In the rows, zero is written as 128.
Where one turn sends some rows of the set: a few examples, then the rows asked
k507: [152 163 114 127 121 117  95 132 117  96 127  81 141 148 168 145  83 135
 153 126 139 149 132 108 155 184 133 109 111 129]
k586: [161 173 119 126 116 125  84 125 120 100 124  72 130 149 172 145  91 136
 157 131 134 138 128 109 139 169 133 112 103 133]
k277: [133 159 103 123 119 126  97 144 129  89 152  91 128 133 172 142  97 135
 132 141 146 123 139 102 154 176 121  99 115 134]
k269: [154 151  97 145 138 139 100 109 115 117 134 101  76 136 134 130 111 102
 123 102  98 136 116  84 122 136 146 131 123 126]
k256: [162 123 119 144 158 142 118 116 130 125 130 114  98 138 142 124 123  96
 121 113 119 144 115  95 131 122 142 126 110 112]
k583: [154 144 116 113 140 120  98 148 107 112 140  94 146 126 173 143 100 143
 126 121 156 144 123 126 152 174 131  98 112 133]
k88: [150 143  97 145 162 144 120 112 117 112 148 112  95 151 135 127 110  91
 100 116 127 130 113  89 133 124 155 113 123 122]
k899: [155 159 126 119 151 103 103 131 107 107 134  84 144 126 171 144 101 130
 123 114 168 143 124 119 141 162 121  98 116 126]
k805: [154 169 108 117 130 131  75 125 125  96 119  88 118 145 164 149  76 142
 153 132 132 152 124 102 152 165 123 104 119 139]
k57: [156 148  98 146 157 131 115 110 131 120 141 115  97 155 133 123 101  98
  98 110 128 139 121  82 136 122 161 120 120 121]
k702: [169 122 112 145 156 141 106 117 125 127 136 114 107 148 144 121 132  99
 119 107 118 152 123  93 130 124 148 129 110 115]
k247: [134 173 110 120 123 129  98 136 134 103 154  93 119 135 166 133  95 139
 118 133 151 111 140 114 153 166 133  81 116 125]
k693: [158 157 129 119 153 111 101 140 106 110 137  83 134 128 177 132 112 148
 120 127 157 142 129 129 145 161 124 103 114 120]
k913: [158 144  93 149 143 152 111 113 116 112 134  99  84 147 131 128 119  96
 127 106 100 138 118  87 128 132 142 119 116 127]
k591: [151 183 118 130 118 122  89 127 112 105 120  74 121 143 160 134  91 147
 148 120 127 139 127 121 150 178 139 109 111 129]
k295: [157 162 110 120 117 131  90 148 111 102 128  82 129 143 166 143  81 148
 144 128 132 147 126 122 148 176 132 110 111 139]
k803: [156 142  99 149 161 134 114 109 123 117 148 121  99 154 134 123 101  89
  96 111 134 132 120  90 136 131 158 117 118 122]
k238: [166 125 112 147 162 144 117 110 119 120 135 104 110 147 138 126 123  96
 124 104 117 150 112  96 133 125 151 121 109 108]
k760: [157 176 119 125 122 124  83 132 122 106 120  79 128 147 165 139  83 151
 150 127 134 133 134 108 140 174 139 110 106 130]
k209: [157 146 125 115 150 105  89 133 108 110 131  99 138 129 174 141 105 140
 123 127 166 149 129 106 150 177 122 100 120 136]
k589: [126 172 110 127 119 123  95 139 138  88 153  88 122 125 161 140  97 134
 119 136 153 112 128 108 146 160 121 100 117 134]
k213: [160 147  90 154 144 142 103 118 117 112 136 104  77 143 130 122 112  98
 119 106 106 138 124  87 127 137 135 130 117 135]
k937: [159 122 117 139 147 142 118 110 122 130 139 113 104 142 143 135 133 102
 122 102 118 148 122  99 124 132 148 129 103 110]
k786: [173 121 111 151 157 140 107 113 126 124 139 110 106 144 142 121 123  98
 126 104 117 151 122  94 134 130 144 127 101 111]
k938: [133 160 106 116 114 126 100 146 127  95 150  98 132 137 161 142  88 141
 116 132 148 124 129 122 154 175 136  97 118 141]
k31: [155 144  98 144 154 140 113 115 128 121 145 122  98 157 133 124 102  91
  97 108 130 137 125  88 133 123 156 113 125 120]
k544: [155 144 104 142 156 143 119 109 127 123 136 121  90 153 138 128 100  86
 107 119 126 129 118  86 132 126 157 113 121 123]
k476: [168 125 107 145 154 134 110 112 135 128 137 110 106 143 141 121 130 102
 120 102 116 150 126  85 134 123 148 122 106 115]
k417: [157 146 101 146 146 140 114 113 115 122 120 109  79 139 130 128 114  93
 123 105 106 141 117  89 126 133 138 126 122 132]
k764: [157 149  93 153 144 145  99 121 117 120 129 107  82 143 129 122 114 101
 121 101 106 144 119  85 129 131 143 131 122 132]
k300: [144 155 114 124 150 106 104 145 105  96 140  89 142 127 173 142  96 138
 124 129 163 145 126 113 153 174 120 110 122 130]
k846: [130 158 115 120 117 118  94 137 141  89 145 102 121 135 155 138  92 141
 115 134 154 128 137 102 156 173 119  96 122 138]
k765: [153 151  94 147 144 151 107 119 106 128 135 106  75 139 136 138 113 104
 124 103 110 138 117  87 119 137 143 131 116 129]
k69: [146 169 116 132 125 145  77 134 112 106 116  91 120 145 172 141  79 145
 151 123 141 143 105 112 147 172 136 110 127 136]
k687: [151 144 103 136 156 135 114 107 126 120 152 117  93 147 141 131  94  94
  97 108 128 128 119  84 130 124 158 111 126 110]
k963: [130 153 119 118 115 141 103 138 144  91 141 104 123 149 163 139  86 137
 118 124 152 130 128 121 149 160 118  87 132 127]
k319: [157 164 120 128 121 124  77 134 123 100 120  86 122 146 163 140  80 149
 149 135 139 151 127  99 151 177 129 115 113 135]
k127: [128 157 112 109 129 122  93 127 146  82 146 106 124 138 161 145  95 138
 116 143 149 132 129 111 156 157 122  98 127 139]
k331: [151 140 124 113 141 123  95 130 104 107 127 103 135 136 184 140 123 136
 125 121 156 143 118 126 140 172 122 100 132 141]
k251: [155 160 126 116 153 102  97 136 106 113 127  88 140 126 170 139 106 147
 122 116 160 138 131 119 139 170 127 102 116 129]
k481: [148 146 120 110 154 109  85 123 116 106 127 100 141 121 171 146 111 138
 133 121 155 156 115 114 155 167 120 101 122 136]
k715: [130 167 115 119 123 121  97 143 141  95 147  94 124 129 160 135  98 148
 116 133 150 112 141 111 144 165 125  97 115 129]
k158: [149 146 106 141 152 144 125 114 124 122 147 118  93 158 135 138  95  98
  99 110 132 136 119  93 126 125 159 121 117 113]
k782: [163 150  89 149 150 136 103 118 117 122 131 102  79 141 135 122 117 105
 118 105 107 143 124  78 127 128 141 128 120 134]
k935: [170 120 120 136 155 133 110 108 123 123 138 106 103 140 149 128 126 103
 121 105 113 151 120  95 124 123 146 129 112 104]

k507 goes to k277
k476 goes to k782
Now find these:
k702 goes to k764
k715 goes to k251
k963 goes to k331
k786 goes to k213
k913 goes to k88
k693 goes to k591
k586 goes to k589
k935 goes to k269
k937 goes to k765
k583 goes to k295
k209 goes to k319
k417 goes to k544
k805 goes to k127

